128 stands for zero in the data rows.
Here is a table of points, one per row:
162 129 152 141 114 228 83 88 116 114 163 176 108 137 126 124 78 161 103 201 147 176 193 163 64 84 82 141 153 80 84 110 170 182 83 108 114 141 137 107 99 151 155 96 157 35 102 69 69 110
141 119 97 46 128 94 108 124 192 129 176 157 201 135 95 157 71 99 102 130 49 155 96 173 63 222 157 125 164 186 132 77 201 165 123 110 162 197 126 192 187 79 121 129 154 230 121 144 103 157
137 82 165 120 116 143 141 130 153 118 175 97 71 111 206 124 228 122 77 65 113 51 151 100 111 128 121 114 152 189 210 197 146 96 103 151 60 131 141 133 64 85 174 153 172 122 72 97 111 130
134 208 108 92 139 84 61 144 194 139 140 91 103 123 126 119 158 154 103 126 204 237 199 126 192 138 108 183 111 148 102 123 101 105 118 200 172 118 235 108 107 186 108 192 107 97 103 127 200 136
115 146 160 141 197 55 157 154 122 118 102 161 79 111 117 150 97 121 145 95 100 158 152 143 111 96 191 112 88 118 62 143 78 150 70 162 82 120 110 105 99 93 97 110 117 151 211 127 59 67
115 176 140 176 116 133 107 145 69 142 144 71 167 36 98 94 105 141 71 106 171 106 93 139 130 154 217 137 106 86 108 142 119 124 136 113 124 117 89 49 95 81 120 122 80 151 166 93 112 153
91 104 147 124 140 78 217 100 181 85 82 91 136 114 142 107 84 217 112 136 118 23 129 101 137 95 188 92 137 128 111 137 103 154 81 129 185 119 101 55 133 149 128 105 133 162 104 86 145 118
101 188 188 141 137 230 97 120 97 183 34 114 121 178 75 148 130 61 133 94 84 112 92 155 141 170 194 97 95 116 143 123 97 136 134 123 152 133 174 127 105 102 130 132 119 95 177 106 136 115
126 75 21 89 241 107 101 214 106 212 114 131 125 133 87 99 145 172 130 98 81 128 138 105 144 120 132 102 126 114 113 185 117 117 113 216 130 136 121 89 118 103 99 65 219 89 143 98 80 195
117 141 140 66 98 138 103 137 149 102 107 99 116 105 117 104 89 171 255 111 104 94 116 119 149 163 98 154 127 149 138 62 123 129 43 120 119 90 116 119 108 121 187 52 104 83 115 153 180 63
77 119 113 70 106 77 89 209 72 192 71 93 147 122 132 107 166 115 134 127 116 151 65 158 106 87 102 80 124 48 90 122 140 88 102 76 110 52 149 117 84 147 141 125 224 156 148 159 122 203
114 197 143 134 143 70 143 178 59 217 169 79 114 99 90 130 136 112 116 103 110 70 129 138 115 133 155 114 80 144 130 93 47 128 104 102 117 137 144 153 137 135 174 103 242 98 229 112 135 211
168 88 228 92 126 96 92 111 89 148 144 158 111 90 163 200 225 109 146 83 96 152 197 110 134 113 110 127 143 162 220 212 157 74 151 100 172 120 71 132 153 138 126 113 112 145 110 103 107 96
85 123 121 160 72 97 72 135 190 106 190 139 173 128 152 240 161 161 101 74 137 128 125 105 106 101 92 54 174 164 193 135 87 96 172 142 118 129 103 150 98 171 114 51 75 131 154 137 123 140
139 184 138 223 82 157 121 181 123 196 86 115 107 47 155 98 66 64 104 157 107 100 128 126 126 114 187 89 83 133 114 126 163 80 120 135 120 89 72 165 73 142 89 97 171 112 187 107 168 227
104 76 147 96 127 126 159 151 85 106 206 125 199 92 182 178 137 143 101 139 92 111 103 82 128 135 128 126 245 218 127 136 145 159 220 100 144 67 147 107 157 159 77 128 116 100 137 91 74 74
142 65 158 146 180 151 121 94 48 159 170 186 152 195 114 47 160 114 143 151 177 149 149 219 107 199 101 129 150 183 95 75 138 201 168 117 136 160 97 160 154 126 128 78 129 196 115 87 169 98
145 143 124 132 60 183 122 143 150 109 194 176 146 211 37 55 106 79 150 174 102 105 215 222 142 106 88 71 180 150 111 104 152 135 150 105 119 137 106 39 131 139 60 146 157 117 93 143 128 127
120 172 145 129 138 157 197 148 129 67 189 200 111 159 199 183 151 95 107 191 166 136 127 170 165 144 133 107 175 112 196 219 186 188 210 120 175 122 109 173 144 109 119 94 134 84 125 190 134 163
164 93 115 131 104 65 134 109 73 123 98 102 141 96 84 149 111 71 133 66 177 152 115 113 165 118 60 147 78 142 112 112 116 155 101 203 153 189 150 111 74 234 153 209 86 114 75 217 101 139
135 99 104 102 135 102 193 99 177 130 94 163 112 82 90 111 135 190 206 162 153 81 113 138 96 132 91 234 117 76 144 79 61 97 157 129 196 108 159 115 66 61 92 55 75 115 113 154 167 115
214 208 147 249 111 183 173 85 128 175 170 144 96 183 126 151 95 173 188 110 179 162 115 112 125 150 139 110 137 119 118 135 143 111 67 101 156 77 112 118 157 86 85 156 153 147 125 108 117 127
115 85 78 135 119 91 82 104 128 134 224 173 199 133 158 190 134 101 135 132 91 98 123 151 106 161 145 132 159 88 192 185 123 203 155 83 61 73 130 163 122 183 126 139 134 161 97 100 153 114
112 89 139 159 141 82 220 127 228 154 95 130 145 133 56 82 77 161 127 128 162 100 73 142 128 125 87 204 139 154 155 161 119 56 108 127 184 70 177 173 139 150 244 136 79 91 127 109 198 117
169 157 84 158 93 80 158 139 107 152 51 133 109 93 86 128 178 237 127 94 128 89 159 119 138 147 222 117 150 92 123 71 137 127 126 64 67 150 100 134 104 133 96 163 125 83 228 117 72 141
140 188 135 165 143 178 99 126 87 101 152 115 96 199 71 139 129 104 81 140 78 84 121 196 119 63 71 114 188 82 42 81 174 142 82 152 110 71 99 156 167 103 91 144 63 107 58 125 141 125
132 81 167 140 93 133 91 179 102 116 131 206 144 118 100 175 64 178 113 154 106 120 88 122 87 196 94 104 130 94 122 145 141 143 239 125 62 168 92 128 214 132 118 119 180 193 46 137 115 151
108 169 80 77 133 136 133 75 86 69 168 204 199 129 113 100 139 100 95 175 87 109 133 54 132 226 126 109 112 95 104 83 138 74 174 133 130 161 101 242 97 144 159 109 134 226 133 68 97 108
24 120 110 104 126 140 132 121 181 140 142 139 78 76 160 134 126 149 247 113 133 89 106 131 160 145 81 149 71 112 96 104 179 137 105 112 205 137 124 89 128 149 199 192 47 133 135 130 170 156
205 173 186 172 104 143 131 127 136 137 158 205 129 152 170 28 150 111 153 95 143 159 114 162 88 122 188 136 163 88 147 206 140 176 118 138 108 121 161 140 219 137 90 112 67 91 119 109 97 157
110 164 95 77 162 128 99 60 98 130 70 132 144 96 200 147 154 109 164 94 132 129 117 83 85 70 133 67 153 255 163 156 105 117 160 111 88 79 143 131 89 117 117 113 95 142 102 124 105 152
85 148 42 108 109 70 94 100 93 138 102 126 0 150 162 215 95 90 118 129 140 119 61 113 136 121 94 126 186 197 216 151 117 108 218 119 74 146 67 90 118 97 154 103 108 127 122 106 103 86
168 111 69 116 105 141 172 121 219 97 105 83 104 92 158 88 140 113 186 71 70 115 98 100 143 135 154 119 106 76 75 90 116 117 136 105 182 136 125 122 123 104 239 79 146 129 93 75 195 75
222 149 217 205 108 148 104 125 91 193 178 132 107 178 196 65 168 128 90 170 92 127 119 63 116 104 152 136 199 110 175 137 136 171 74 99 142 139 153 74 174 93 129 116 88 144 164 181 145 146
105 103 86 102 90 125 94 58 90 94 109 79 93 114 165 197 156 106 66 112 99 140 106 148 92 143 103 116 98 147 150 245 65 76 155 85 109 114 144 127 141 91 86 103 123 121 152 145 154 103
130 111 133 126 191 132 42 77 175 134 123 72 120 125 149 78 87 164 164 132 141 117 128 157 203 87 147 173 63 129 119 159 88 80 178 192 179 143 167 138 77 238 163 216 132 108 114 223 110 109
74 124 108 133 69 115 235 140 127 134 116 81 153 150 154 134 115 191 159 74 91 143 144 125 71 70 210 197 110 113 94 91 74 69 155 113 199 153 98 141 97 76 112 166 124 97 56 74 174 104
89 61 127 134 113 83 80 104 122 128 91 120 157 196 162 111 123 72 105 177 181 154 213 82 97 122 112 130 56 122 111 66 219 158 117 117 86 155 166 96 177 127 93 116 139 54 126 128 97 107
179 90 109 167 109 187 119 156 113 97 114 117 175 144 91 146 135 116 119 216 142 178 252 180 109 79 103 69 79 136 135 99 131 180 132 99 112 134 143 146 224 76 182 151 82 172 152 107 104 144
102 124 107 177 158 146 128 140 112 109 111 97 114 78 133 111 114 104 89 57 186 184 232 117 184 111 97 171 155 127 144 75 107 94 99 161 144 156 199 100 146 168 146 149 156 157 109 195 134 118
105 105 136 91 255 107 119 255 136 117 152 153 110 123 149 107 112 102 104 93 107 127 96 108 102 78 98 105 82 73 158 71 110 72 107 79 96 143 99 109 120 124 75 134 112 118 165 111 126 128
132 127 100 68 117 112 133 125 133 138 76 120 103 90 148 150 200 87 106 182 140 77 79 166 154 128 126 72 36 244 119 169 107 115 71 91 108 107 103 134 159 117 95 114 110 72 64 128 102 77
128 61 150 131 89 100 138 94 84 85 152 125 107 113 104 116 106 112 108 176 185 211 141 153 239 136 167 120 131 118 105 99 150 126 80 156 131 194 255 175 118 132 79 131 107 152 128 155 81 118
182 170 157 187 189 190 133 83 126 112 149 149 205 170 119 179 150 108 140 222 82 135 113 202 118 143 112 162 164 94 148 124 200 148 165 122 70 240 139 116 193 125 158 88 108 139 93 145 116 126
219 135 161 145 124 111 111 155 110 81 165 157 212 192 182 196 102 158 121 139 143 88 108 146 118 175 128 96 137 108 156 147 212 221 229 181 143 102 129 159 148 68 100 183 152 121 147 109 152 77
132 104 95 80 79 164 145 108 157 148 97 184 141 90 114 144 110 71 106 124 176 145 106 75 214 96 117 164 139 91 104 86 79 105 119 246 81 106 133 85 157 189 207 237 160 116 136 220 174 84
116 123 105 149 138 129 131 139 151 73 109 131 108 128 40 136 150 135 232 121 202 138 122 62 147 29 143 236 139 139 123 157 172 125 114 158 182 134 163 115 109 162 157 177 171 169 138 150 240 88
139 113 158 140 123 110 81 145 135 63 65 175 102 108 206 120 207 112 97 143 99 146 64 103 109 132 66 147 162 194 193 192 41 113 67 107 136 123 63 106 94 84 103 158 189 91 120 101 95 161
151 110 129 106 196 141 99 142 142 147 117 78 133 146 101 160 72 67 120 131 156 126 139 70 90 168 225 128 142 97 59 119 84 88 104 103 144 107 107 144 115 104 104 110 121 116 213 137 98 219
66 111 136 163 134 128 206 79 134 98 170 98 97 122 61 82 145 198 93 109 94 189 83 75 81 150 186 77 79 137 99 103 154 112 135 136 141 71 91 109 84 102 166 142 146 99 168 169 155 105
80 102 110 102 104 136 160 124 110 85 57 56 89 124 158 111 123 136 132 156 156 193 142 127 117 218 116 115 138 88 147 78 92 166 65 207 98 159 154 196 135 215 90 197 90 191 97 170 95 114
151 225 192 92 105 248 149 104 152 180 79 75 95 162 107 111 113 119 79 82 97 75 99 143 102 63 114 161 89 108 111 117 169 157 137 132 81 114 119 109 129 178 73 106 151 138 172 77 95 187
85 146 86 105 110 118 102 138 156 176 137 117 195 116 107 40 104 140 99 171 186 171 176 90 124 156 52 98 122 93 82 182 141 138 123 109 87 254 111 221 107 101 111 128 114 203 98 163 118 63
110 96 122 99 115 103 197 127 187 84 131 82 112 187 119 117 97 188 167 102 103 104 116 129 241 109 68 216 88 127 93 116 103 126 136 86 157 64 83 119 146 96 172 70 123 120 114 117 162 189
These points spread out most along one direction. Take the direction at right angles to it along which they spread out most. Go by this last direction. Where along it does each point below lie, from 0 to 99? The average is 50, and the first point in the table lies past the average. One standard deviation of the points above along it is 16.
110 96 122 99 115 103 197 127 187 84 131 82 112 187 119 117 97 188 167 102 103 104 116 129 241 109 68 216 88 127 93 116 103 126 136 86 157 64 83 119 146 96 172 70 123 120 114 117 162 189 >> 47
128 61 150 131 89 100 138 94 84 85 152 125 107 113 104 116 106 112 108 176 185 211 141 153 239 136 167 120 131 118 105 99 150 126 80 156 131 194 255 175 118 132 79 131 107 152 128 155 81 118 >> 79
151 225 192 92 105 248 149 104 152 180 79 75 95 162 107 111 113 119 79 82 97 75 99 143 102 63 114 161 89 108 111 117 169 157 137 132 81 114 119 109 129 178 73 106 151 138 172 77 95 187 >> 39
89 61 127 134 113 83 80 104 122 128 91 120 157 196 162 111 123 72 105 177 181 154 213 82 97 122 112 130 56 122 111 66 219 158 117 117 86 155 166 96 177 127 93 116 139 54 126 128 97 107 >> 66
132 127 100 68 117 112 133 125 133 138 76 120 103 90 148 150 200 87 106 182 140 77 79 166 154 128 126 72 36 244 119 169 107 115 71 91 108 107 103 134 159 117 95 114 110 72 64 128 102 77 >> 34
162 129 152 141 114 228 83 88 116 114 163 176 108 137 126 124 78 161 103 201 147 176 193 163 64 84 82 141 153 80 84 110 170 182 83 108 114 141 137 107 99 151 155 96 157 35 102 69 69 110 >> 66
164 93 115 131 104 65 134 109 73 123 98 102 141 96 84 149 111 71 133 66 177 152 115 113 165 118 60 147 78 142 112 112 116 155 101 203 153 189 150 111 74 234 153 209 86 114 75 217 101 139 >> 73
168 111 69 116 105 141 172 121 219 97 105 83 104 92 158 88 140 113 186 71 70 115 98 100 143 135 154 119 106 76 75 90 116 117 136 105 182 136 125 122 123 104 239 79 146 129 93 75 195 75 >> 46
115 176 140 176 116 133 107 145 69 142 144 71 167 36 98 94 105 141 71 106 171 106 93 139 130 154 217 137 106 86 108 142 119 124 136 113 124 117 89 49 95 81 120 122 80 151 166 93 112 153 >> 35
141 119 97 46 128 94 108 124 192 129 176 157 201 135 95 157 71 99 102 130 49 155 96 173 63 222 157 125 164 186 132 77 201 165 123 110 162 197 126 192 187 79 121 129 154 230 121 144 103 157 >> 60
114 197 143 134 143 70 143 178 59 217 169 79 114 99 90 130 136 112 116 103 110 70 129 138 115 133 155 114 80 144 130 93 47 128 104 102 117 137 144 153 137 135 174 103 242 98 229 112 135 211 >> 25
219 135 161 145 124 111 111 155 110 81 165 157 212 192 182 196 102 158 121 139 143 88 108 146 118 175 128 96 137 108 156 147 212 221 229 181 143 102 129 159 148 68 100 183 152 121 147 109 152 77 >> 58
120 172 145 129 138 157 197 148 129 67 189 200 111 159 199 183 151 95 107 191 166 136 127 170 165 144 133 107 175 112 196 219 186 188 210 120 175 122 109 173 144 109 119 94 134 84 125 190 134 163 >> 53
